One vector is turned by the same rotation once a tick. Each row is the vector after some number of ticks, and that number follows the row.
The counts run from 0 to 480.
[ 98  70  85 136 139 158 146  94 124 114 143 117 103 112 131  87  93 104
 105 104 125 103 134 145  79 165 142 107 136 128 129 124 136 147 151  57
 136 132  93 106  99 100 103 138 132] -> 334
[ 90  62 132 150 140 130  82 153 105 120 121 100 117 111 116 116 120 107
 139 140  89 118 108 159  97 160 123 168 195 121  86 139 126 128 153 118
 112 159 116 134 125 125 123 101 165] -> 64
[132 117 118 127 110 129 140 101 129 112 152 129 109 108 140 152 121  44
 143 112 105 107  84 142 108  92  72 144 156 167 116 134 164 139  75 137
 143 114  96 175 132  94 111 109 102] -> 327
[133 138  95 147 130 180 127  95 148 136  99 126 142 130 123  57 187 171
 133 171 128  96 142  88 134 136 161 102 127 130 132 123 156 141  95 115
  89 122 152 112 145  99 127 109 115] -> 283
[117 143 148  88 139 116 107 101 121 124 101 119 127 119 156 114 123 142
 128 163 146 153 170 134 159 135 106 122 138  67 136 209  96 161 119  90
  99 121 152  93 128 112 150 166 130] -> 4
[ 96 157  96 154 146 101 135 137 117 100 112  66 146  89 140 108 121 118
 141 151 131 167 130 125 136 123 112 142 129 154 120 101 127 122 213 106
  90 130 116 141 172  95  84 125  96] -> 252
[132 182  77  83 135 123 138 130  99 126 134 131 130  85 162 175 125 107
 168 159 134 131 125 130 140 129 118 134  69 117 125 155  83 138 130 149
 109 112 121 167 107  99 113 168 121] -> 351
[106 196 150 133 113  94 168 115 122 128 139 140 146 139 169 168 162 121
 134 130 104 127 106 184 139 169 104 149 192 121 146  87 168 128 102 127
 102 131  97 130 137 155 131 124 170] -> 464
[128 108 162  97 111 126 131 112 152 130 160 122 121 103 135 155 116  57
 118  82 120 143  80 169 134 116  64 138 117 154 107 153 150 146  86 131
 128 124 102 157 114 121 120 103 119] -> 328
[ 86  86  96 146 131 111 143  71 149  87 144 124 113 119 144 134 150 157
  83 133 150 125 157 132 113 144 122 144  77 113 157 145 156 151 101 157
  92 150 153 119 157 136 152 145 103] -> 271
[124 150  83 132 118 151 163  95 142 120 127  74 135 172 140 109 109 125
 125 160 119  55 149 156 167  87 134 111  98 155 119  93 159 116 129  92
 106 131 119 129 137 126 115 134 105] -> 389
[102 127 112 109 144 136 155 135 114 115 118  86 194  76  98 127 157 151
 132 139 150 134 112 155 113 150 149 114 129 207 131 120  97 115 143 135
 127 138 140 109 108 119 121  59 125] -> 91
[148 181 142 127 135 162 146 132 145 161 119 163 130  65 105 109 158 144
 150 140  94 125  84 118  93 149 118  88 143 129 134 126  88 124  99 152
 153  94 141 171  91  96 115 143 141] -> 183
[116 119 129 118 107 115 154 108  84 126  95 116 114 142 136 111 152 189
 130 152 134 174 158 108 117 182 184 155 184 150 170 115 143 115 148 140
  98 130 135  85 133 148 152 146 152] -> 107
[ 74  58 120 143  91 159 144 126 138 119 125 104  97 110  87 116  97 145
 118 116  90 106 118 161 129 126 113 125 146 139  97 142 146 116 176 127
 165 156 107 120 117 131  99 152 109] -> 236
[ 75 100 170 125 173 132  75 135 132 160  96  93 107 145 136 116 114 111
 100 138 150 153 146 107 112 165 132 122 155 131  75 152 139 169 143 104
  80 130 144 112 134 112 158 138 141] -> 161
[ 86  99 102  78 124  96 131  90  96  93  87  73 135 139 134 140 133 166
 143 138 144  70 181 133 117 134 130 116 133  88 100 137 110 151 135 155
 114 134 157 114 119 122 119 142  99] -> 99
[144  89 181 145 176 116  84 180 149 157 138 111 142 156 106 109 113 114
 103  94 107 156 143 120  99 157 123 119 123 135  77 103 127 133 147 163
 138 129 131 186 121 177 138 138 162] -> 317
[142 122 151 108 142 107 119 142 150 134 116  90 130 126  76 107  88 151
 142 139  93 113 161 167 176 106 122 115 141 119  79 141 122 115 128 149
 174 105 149 106  78 177 152 130 120] -> 395
[177 136 135 133 174 121  97 155 160 144 142  95 133 160 135  96 137 172
 117 110  94 135 114 162 160 126 154 111 106  84 115 113 122 124 130 106
  88 114 129 145 134 171 156 157 146] -> 121
[ 94  65 133 100 113 128 126 114 156 113 149  95 126 108 107 129 114  84
 112  74 129 148 104 173 117 154  61 130 119 176 104 157 150 144 120 131
 134 131 138 130 116 135 123  80 123] -> 329
[108 133 143 128 108 125 147 162 108 136 118 151 187  67 140 138 121 135
 132 150 125 137  65 112 133 141 104 106 150 146 135  97 119 143 132 147
 207  92 113 145 115 106  91 157 121] -> 343
[132 124 145 119 180 146 139 107 155 151 127 118 126 165  93  81 190 141
 140  89 147 179 162 142 131 140 154 107 154 157 107 132 139 138  84 113
  82 127 135 126 114 145 185 113 132] -> 28
[141  92 108 129 110 147 116 133 100 134 124 171 147  83 146 139 111 123
 129 175 107  98  86 130  99 123 115  97 144  91 130 154 113 143  94  97
 195 107 109 143  84  89  94 153 130] -> 339
[166 188 181 126 180 123 143 120 174 184 143 124 112 141 109 111 164 140
 138  93 123 159 141 132 133 123 141  92 164 138 110 115 134 144  73 107
 105  89 138 151 104 141 172 127 132] -> 27
[ 68 110 132 153 170 135  97 127 118 131 104 114  80 135 156 116 115  89
 126 169 135 126 147  99 105 161 147 126 165 126  90 138 168 179 134 105
  80 137 115 122 153  93 134 151 136] -> 162
[116 130 160 126 106 130 152 101 151 139 140 154  80  76 128 145 106  94
  92 143 103 109 121 130 107 125  89  90 148  96 129 172 117 134  99 121
 163 134 145 167 106  66 120 146 111] -> 433
[155 181 130 149  91 118 144 136 158 100 152 117 133 114 163 131 124 134
 107 161  66 106 111 174 150 135 128 144 120 108 137  82 159  87 140 172
 107 129 145 167 161 152 106 137 138] -> 116
[ 98 123 126 126 134 104 126 156 123 109 111  74 171  90 119 115 115 124
 126 119 149 192 125 126 165 138 107 136 113 181 117 141 100 125 215 121
 114 155 128 118 168 123 107 108  99] -> 251
[124 158  73 116 129 128 154  90  96 101 118 146 165  96 151 122 136 133
 129 202 124 100 127  91 106 134 111 142  89 126 165 107 122 142  96 102
 164 113 124 131 129  96  93  92 107] -> 444
[114 227 110 114 157 115 183 120 136 146 139 101 115 157  96 119 103 127
 139 149 100 107 130 146 158 134  99 110 133 128 144  78 137 133 133 111
 149 132  93 128 120 132 147 143 154] -> 292
[113 132  81 165 139 153 188  81 145 134 157 100  69 157 117 110 107 129
 102 111 136 112 168 140 159 116 127 120 118 162 133 122 183 109 143  78
 127 146  77 113 116 130 133 161 120] -> 135
[129 164 113  63 133  87 151  85 113 105 105  86 138 137 161 173 135 128
 144 147 144  89 129 133 158 118 122  83 114  87 133 122  97 143 133  97
 132 121 108 132 109 116 117 155 106] -> 97
[132  80 133 168 176 150  67 179 130 140 129 115 136 148 138 103 147 124
 105 146 132 151 151 103 140 122 129 131  93 104 101 170 112 138 146  71
  97 160 140 135 161 127 141 125 143] -> 415
[ 73 150 111  97 170 130 163 114 129 132 105  74 137 188  83 100 130 134
 153 114 122 125 198 135 158 154 104 118 121 126 107 117 116 157 134 113
 132 151 129  93 115 159 153 149 148] -> 294
[146 158  98 161 120 124 148 107  99 141 144 142 112 159 157 100 136 110
 129 145 124 152 160  84 149 147 103 168 150 133 168 103 182 101 152  95
 143 119  70 115 150 157 104  99 157] -> 307
[143 142 116 174 154 127 133 144 154 107 140  87 124 143 132  84 133 170
 122 134  75 126 135 171 125 150 164 139 135 119 126  54 149 112 154 138
  77 142 125 139 157 149 126 141 148] -> 119
[126 141 158 128 150  96 101 121 114 146 108 122  86  65 142 183 131 133
 117 189 124  99  89 136 125 104 148 117 196  89 120 162 106 128 130 150
 134 119 144 165 109 122 136 105 128] -> 261
[120  94  86 136  82 151 135  99 133 115 145 112  75 113 129 152 104 110
 134 111  93  58  83 159 134  89 106 139 123 115 127 139 145  99 141 118
 144 136  87 153 116 123  88 141  99] -> 233
[ 65  69 120 106 127 135 143  76 144 120 131 122  91 115  85 121 131 117
  98 105 137 109 146 122  95 149  86 119  98 121 119 202 114 148 114  97
 130 172 139 130 112  98 124 124 114] -> 431
[ 84  62 144 137 158 116  75 123 128 135 124 156 125  97 141 148 135 111
 113 163 157 131 139 108  91 136 127 150 139 128 104 192 152 178  82 121
 101 134 156 102 126 133 159 104 138] -> 165
[107  90 113 130 131 132 102 118  96 145  80  97 103 167  91  83 132 157
 135 144 130 149 147  88 177 124 132 144 183 152 128 136 173 128 142  97
 151 137  91  74 139 153 149 156 117] -> 400
[119 120 166 147 172 101  94 159 179 154 137 137 143  90 112 153 148 123
 114 108 138 153  59 126 139 102 104 119 130 145  98 136 134 146 103 148
 139 120 128 172 132 136 147  90 101] -> 422
[193 133 123 152 110 122 132 112 122 117 172 156 119 120 149 128 158 154
 131 114  65 103 141 167 113 131 109 137 115  45 121 129 132  97  81 131
 139 122 116 163 105 162 103 155 133] -> 472
